Rotation paths and how fast each direction turns (degrees a step):
Each turn is a multiple of 5 degrees from 10 to 175, or 0.
Each row of a path follows its step; steps can be skipped.
Rotation 1:
step 0: [  2  12  19  12   9  -7 -15  -9 -15 -13  -8   9  -4   7 -23   4 -31  -3
  -5  10  15  -6  18 -23   7  -2 -20 -13 -20 -14  -7   5  -2 -19 -35]
step 1: [ 15   8   6   2  -1 -38  -7  -5 -15 -18  -4  10   9  16  -5   0  11  11
   4 -15  10   2  12 -22  44 -11   5 -22 -25   2   6  -7   3   3  -6]
step 2: [ 11 -14   1   9  -5  -7 -13 -22   2 -11 -24   7  -1   4   7  -4  -5  11
  -6 -25   9 -14  26 -12  -8  26  -7 -31 -31 -11   4  -2  20   3 -13]
step 3: [ -3  11   1  -8  -1  -7 -44  -5 -10 -14   1  -7  -9  10  -3   0  -5 -18
 -16  -5  21   3   6 -18  17  10  13 -14 -19 -22 -20  -9   7 -15 -28]
step 4: [ 13  10   5   3  22 -21 -20 -14 -14 -18 -12   8 -23  11  -5 -22  -7  10
  15 -14  15  -7  12   2  31   5 -10 -27   5 -10  14  -4 -12  -1 -17]
step 5: [  8   3   7  -7  -2 -36 -21  -7 -19  -3 -19   9  12  10  10  -1   3  -2
  -4 -17  20  10  35  -4  -9  12  -2 -22 -22 -10   1  23  -5 -15   6]
step 6: [ -2  26  16  23   1  -6 -12 -10 -24   0   0   7   0   4  -7  -4 -26   1
  -2 -13  -2   5  11  -7  11  12 -12 -11 -34 -20  -7   1  16 -18 -35]
step 7: [ -7   8   4   4   4 -29  -9  -6 -10  -4  -4   3  -4  24  -9 -12   6  14
 -16   3  14   0  25 -13  41  -2   2 -36 -10   9 -12  -7  10   8 -13]
step 8: [ 13 -14   7  -6  25  -9 -12 -19 -17 -16 -22  -1  -1   2   8  -2 -14  10
 -13 -20  20 -21  32 -21  -3   9  -3 -10 -30  -4  11  -2   5   5 -10]
step 9: [  7  -3  -2   5 -10 -23 -26 -18 -10 -24  -3 -13   4   4 -17   5  -5 -21
   8  -3  25   5   1 -13  14   4  -2 -14 -32 -21 -19   6   2 -12 -26]
step 10: [ 13  14  -2  -3  18 -25 -21 -16  -6 -11   2  12  -7  12   3 -18   6   3
  12 -31  -4   5   9   3  35  17  -6 -25  -7 -12  10  -8  18   8 -18]
Directions:
[-5  8  9 10  1 -1 -3  0 -1 -3  6 -8  2  6 -3  4  0 -6  7  0  4 -2 -5 -4
  3 -3  2  0 11 -1  4  0  9  0 -2] : 120
[  6   2  -6   3   0  -1  -5  -7   0  -1   2  -2   5  -6   0  -5   0   6
 -12   3  -5  -1  -9   1  -5 -12  -1  -2   6  -4   3   5   4  -1   4] : 0
[  4  -1  -4   5  -4   6   3   4 -11   0   4  -6  -4  -3  -7   0   0   3
   4   0   1   6  -6   4   9  -7   3  -1  -6  -5  -3  -8  -6  -6  -3] : 125
Rotation 2:
step 0: [ 17  21  -9   1  27 -11   0  -9  -9  13 -23   9 -15  21   5 -17  18   3
 -23   0 -15  -6  -9 -10   5   4   9  14  17   5  -5 -18  -9  16 -10]
step 1: [  0 -18 -15  22   6  14 -12  -1  -1  26   7 -23  13   5  -3  -8  -8  -8
 -26  13   5 -10 -13 -10   4 -14   6  13   7   8  15  -1  27 -20  -2]
step 2: [ -8  -4 -15   5 -13   8  44  12  -3 -20  -1   8 -20  -5 -18 -11  -4  -3
  -8  16   9   0  13  21   7  -9   8  14  15   5  -2 -18  14  -4  -8]
step 3: [ -7   0   9  -6   0 -15  -1   3  19 -22  -2  -1 -21  -5  -2   0  -8 -11
 -10 -15 -28   5 -16 -21  13 -14 -21 -11  13  31   2  -9   5 -17  -5]
step 4: [-15 -10 -16  -9  14  -4  10   1  10  -1  16 -30 -14 -18   2  -4  -8 -10
  16  12 -15   1  -6 -21  -7  18   8  -3  15 -21  25   4   5  20   2]
step 5: [ 21   0 -10  -6  17  11  -5   4  36  12   5   1  -6   0   5 -29  18  -3
  16  -7  -2  19   9  20   0  -3 -11  17  22   5 -13 -10  -3   9  11]
step 6: [-18   5  29   3  -4  23  -5   6   3  10 -17 -17  13  -3  24  -2   5   9
   3  14  -5   3 -23  -2  -2 -33  -6   8  20 -12   5 -16  -1  -3 -10]
step 7: [-17  14 -10  -2  -4  -8   9 -18  -3   9  -7  18 -19 -16  -2  -4   6   5
  -6  38  21   7 -23   9  -9   1   0  10   5  19  17   1  -1   8  23]
step 8: [ 20 -16  20  18  21  -7  11 -12   1 -17  -1   2  -2  -3   7   7  21 -28
 -15   5 -11   7 -23  12  15  -1  12   6  15  13  -6  24   4  -6  -1]
step 9: [  9  -8  -5  11  37   2  19   3 -12  17  -7   8 -23   4  10  -8 -10   5
   8   6 -19 -34  -8  -5 -13  -5   7  -6   1  -1  14 -16   7  -1 -18]
step 10: [  4   0 -16   5   2  13  -6  15  25  13  10  -9  -7 -25  -9 -14 -11 -19
 -31   8   5 -33   2   4  13   2 -14  13   3   7  -9  -5  -7 -11  13]
Directions:
[-7  2 -1  7 -4  3 -6 -1 -1  4 -6  4  2  1  4 -8 11 -5  2 -3  8  8 -3 -9
 -3  0  0  4 -2 -5 -4 -1 -2  7 -2] : 55
[ 9 -6  2  1 -3 -3 -3 -6 10  2 -5 -5 -4 -3 -3  8  7  2 -9 -7  2  1  0 -3
  7 -8 -2 -2  0  1 -6  0 -4  2  1] : 145
[ 2 -6 -2  6 -2 12  7  7  6 -2 -3  6  2  5 -1  0  1  3  5 -8  3 -8 -1  4
 -3 -9 -7  3 -3 -4  6 -1  1 -1  2] : 95
[-1  2  4 -1 -1 -6  3 -4  7  7 10  6  1  8 -2 -5  0  3  3 -5  6 -6 -3 -2
  2  5 -3  6  1 14 -3 -4 -3  2  2] : 155
[  0  -4  -3  -4  -4  -3  -3  10  -1   9  -2  -4   2   0   1  -2  -6   3
  -1   2  10   3  -5   7   1  -1   2   4   3  -4  -7  -8  -4 -12  -4] : 80
[ -2  -1   2   8   6   8   1   2  -4   4   3   6  -7  10  -2   7   3  -1
 -10   6   2   0  -4   0   4   6   2  -8  -2  -2  -5  -5   2  -3   5] : 45
[  7   7  -3  -2   3   2  -4  -1   1  -4  -1   5   1  -3  -1   2  -6  -5
  -3   0   6   4  -3   7   8   6 -10   2  -3  -1   6  -6   2   8  -9] : 145
[  1   0   7  -3  -6   2  -2   9   0   2  10  -2  -7  -8 -11  -5   4   5
  -2  -7  -6   4  -3  -1  -5   5  -2  -2  -2  -4  -1  -3   8   1  -2] : 45
Rotation 3:
step 0: [-22   0  -1  14   8   7  10  32  -8   0  35 -18   5   8 -19   2   0 -29
  16  -4  10  10  15   8   3   5  -5 -10  -4  16   4  -6  -3  16  -2]
step 1: [ 12  -6  -8  29  10 -11  14  -6  -9  16   9  22   1  29 -22  -8  -1 -12
  17  -1  -1  30  10   7  -7  13 -21   3  10   0  -8  -4  -5  13  -7]
step 2: [-12  -3  -9  26  27  -8   4 -14   0  19  13  19  -1 -15  -2  23  15   7
  15  17  -5   7 -10  -8 -12 -20 -15  -2  23  -3  -4 -11 -16   2   9]
step 3: [-14 -23  23 -19  16  14  -1  -7  -2  16   2  -4 -11  17  -6  14   6 -13
  12  18  -4  -6 -17   5   5 -33 -14 -20  13   5  -3  -6  -6   9 -10]
step 4: [  4 -17   7  -8  11  -5  32   2 -11   2  18 -10   3   4 -13 -24  17 -12
   1   3  15  -2 -17   0  32  -8 -15  -8   9   6  21   7 -12 -12 -12]
step 5: [  5   0   5  10   3   6  29  -6 -12   4  36  -3  12  -3  -5  11   8  -6
  -2 -11 -10  10  16   8  19   4  -7 -11  20  14 -18  34   3 -10   7]
step 6: [-27   6   3  26   7   7  -3  17 -17  25  23  -7  -5   8 -19   7   4   5
  12   1   6   2  11   2  16   5   6   7  21  20 -10  -8  15  20   9]
step 7: [ -8  -2  11  17  12   3  18 -12  -1   4  10  13 -23  20 -10   6   0  -8
   2  11  -1  20   9   0   3  12 -27  -1  -3   7  13 -26 -12  35   3]
step 8: [ -9 -12  -6   7  28   4  12 -22  17  16   5   5  -5  -5 -12   0  -5  19
  19   0   2  29   2  -6   0 -18 -32 -12   6   3   7  -6 -14 -18  -3]
step 9: [  5 -10  20 -16  22   5  18   4 -15  12   7  -8  -4 -14 -17  25   8 -10
  26 -10  -9  -1  -2   4   6 -35   0  -3  11   3 -14 -10 -17  -9 -11]
step 10: [-12   1  33  -9  -4 -19  24   9  -7  20  31  -9  13  16 -20 -16   9 -15
   1   9   8   1 -10   5  15 -18  -7   6   2 -12  -4   8  -2   3  -6]
Directions:
[  7   3  -3   0   4   1   0  -1  -3   5 -11  -2  -3   4  -2   2  11  -2
  10  -3   2   1  -4  -1   8   4   7   9   0   2   6   0  -3  -1   5] : 145
[-2 -5 -2 -4  5  9 -2  0 11 -3 -6 -2 -5 -4 -5  2 -4 -2 -3  2  2 -3 -1 -2
  3  0 -4 -7 -5  8 11  5 -6 -1 -4] : 80
[ 10  -2   9  -4  -2   5   1  -6  -3  -2  -6   4  -5   8   2   8  -2  -7
  -2  -3 -10   3   5   4  -1   2  -1  -4  -1   0  -7   6  -1   5  -2] : 170
[ -2  -4   2   1   4   0  -4   0   8 -10  -2   6   1   0  10  -3   7   8
   5  -4  -1   4  -4   2  10  -5  -1  -3  -1   0  -7  -5  -2   8  -3] : 70
[-2 -9  7 -4 -3 -3  3 -4 -7 -4 -2 -4  7  3  0  3  2  6  1  0  6 -9 -5 -7
 -2 -4 -4  5 -6  4 -4  9 -5 -1  0] : 60
Rotation 4:
step 0: [-14 -18  10  -9  -5 -17   1 -17 -12 -13 -16 -10 -18  -2   6   8 -33  11
  -2  -9  10  -2  19   5 -14 -16 -14  11   6  11  -7 -17  31   1  16]
step 1: [ 24  15  -7  -5   2  -3   7 -14   2 -39  -7  -7  23   0   1 -14  -3  23
   5   1  11  19 -11 -23  22   0  12  24  15   1  -4  -6  -7   1  -1]
step 2: [  1  -3  11   0  -7   2  18  -1  10  17   4   4  20 -19 -14  -7 -45  10
 -19  18  11 -24 -13  15  -2   3  -1   2  17 -14   7   9  10  -1 -13]
step 3: [  3   3   7   2  17  -7  11 -11  -4  -2 -26   4  23   9 -26  16  14 -17
  -4   3   4   5  23 -13   3  19 -10  19  -8 -28   1  16  14 -12  15]
step 4: [-14   4   2   2   5  -2   2  -3   7 -12 -25  23  -4   2  13  15  -5  13
 -23  24 -21   2   3   8   1   5   8 -17  26  14 -30  23 -12   6   0]
step 5: [-19 -14   8 -16  10   5  -5  21   1  18  20  -6  32   3  -1   7   4 -11
  -2 -15 -10  17   7  -8  20 -20  25   8  17  -7  -5  10  -9 -26  -2]
step 6: [-10 -24   0  -5 -29   6  -9   3 -15  19 -21 -11  -3 -15   2   9  -7  10
  23  23  -6  16  -1  13 -19  10 -13   4  -4 -10  -7   4 -25 -14  14]
step 7: [-10  -3  15 -19   5   4  -2  17 -14  -2 -17   0 -22  22   5 -24  16  14
   3  -8  30   4  14   8  16  16  20  14   0   7 -18  -9   7 -13  -6]
step 8: [  1   3 -20   0 -14  19   2  -8  27  22  -1  -3   8  -3  -4 -11 -13  26
  -4 -11  15  19  19   6 -11 -23   0  15   5  15  -9   1  -7  30  11]
step 9: [ -5  -4  15 -27 -13   7 -11  10   4 -18   8   1   9  18 -14  -3   1  18
  12  -2  10  -7 -10 -10 -14   8 -17  13  26  -4  33   8  26  -3  14]
step 10: [ 24  -5   6  13  -9  -6  -8 -11  -6 -30 -15  12  13   2   6 -19 -30 -18
  -1  18  16  -7  28  10 -11 -13   2  11  -6  11  -4  14   0  -2   6]
Directions:
[ -2   3   6  -2  -1  -5  -3   2  -5   0  -1  -6  -5  -1  -4  -1  -3  -3
   3   1  -7  -1  13   2  -5   7 -13   3   1  -6   9   2  -2  -2  -4] : 110
[ -1   1   3  -5   0  12 -10   9  -1   3   0   1  -1   7   1  -4   0   4
   4  -6  -1   9   0   9  -2   1   0  -6  -8   1  -3   4  -2   0   5] : 35
[-5  6 -6  9  1  0  4  1 -1  5 -7 -6  3  2 -6 -6 -1 -2  3  8  7  1 -4 11
  7  4  2 -1 -4  2  6 -4  1 -6 -3] : 80
[  0   4   2   1  -6   3  11   1   0  -3  -4   1   0  -7   5 -11   0   6
   2 -11  -3  -5   0   3  -1  -1  -1   8   0   3   6  -3   3   0  10] : 45
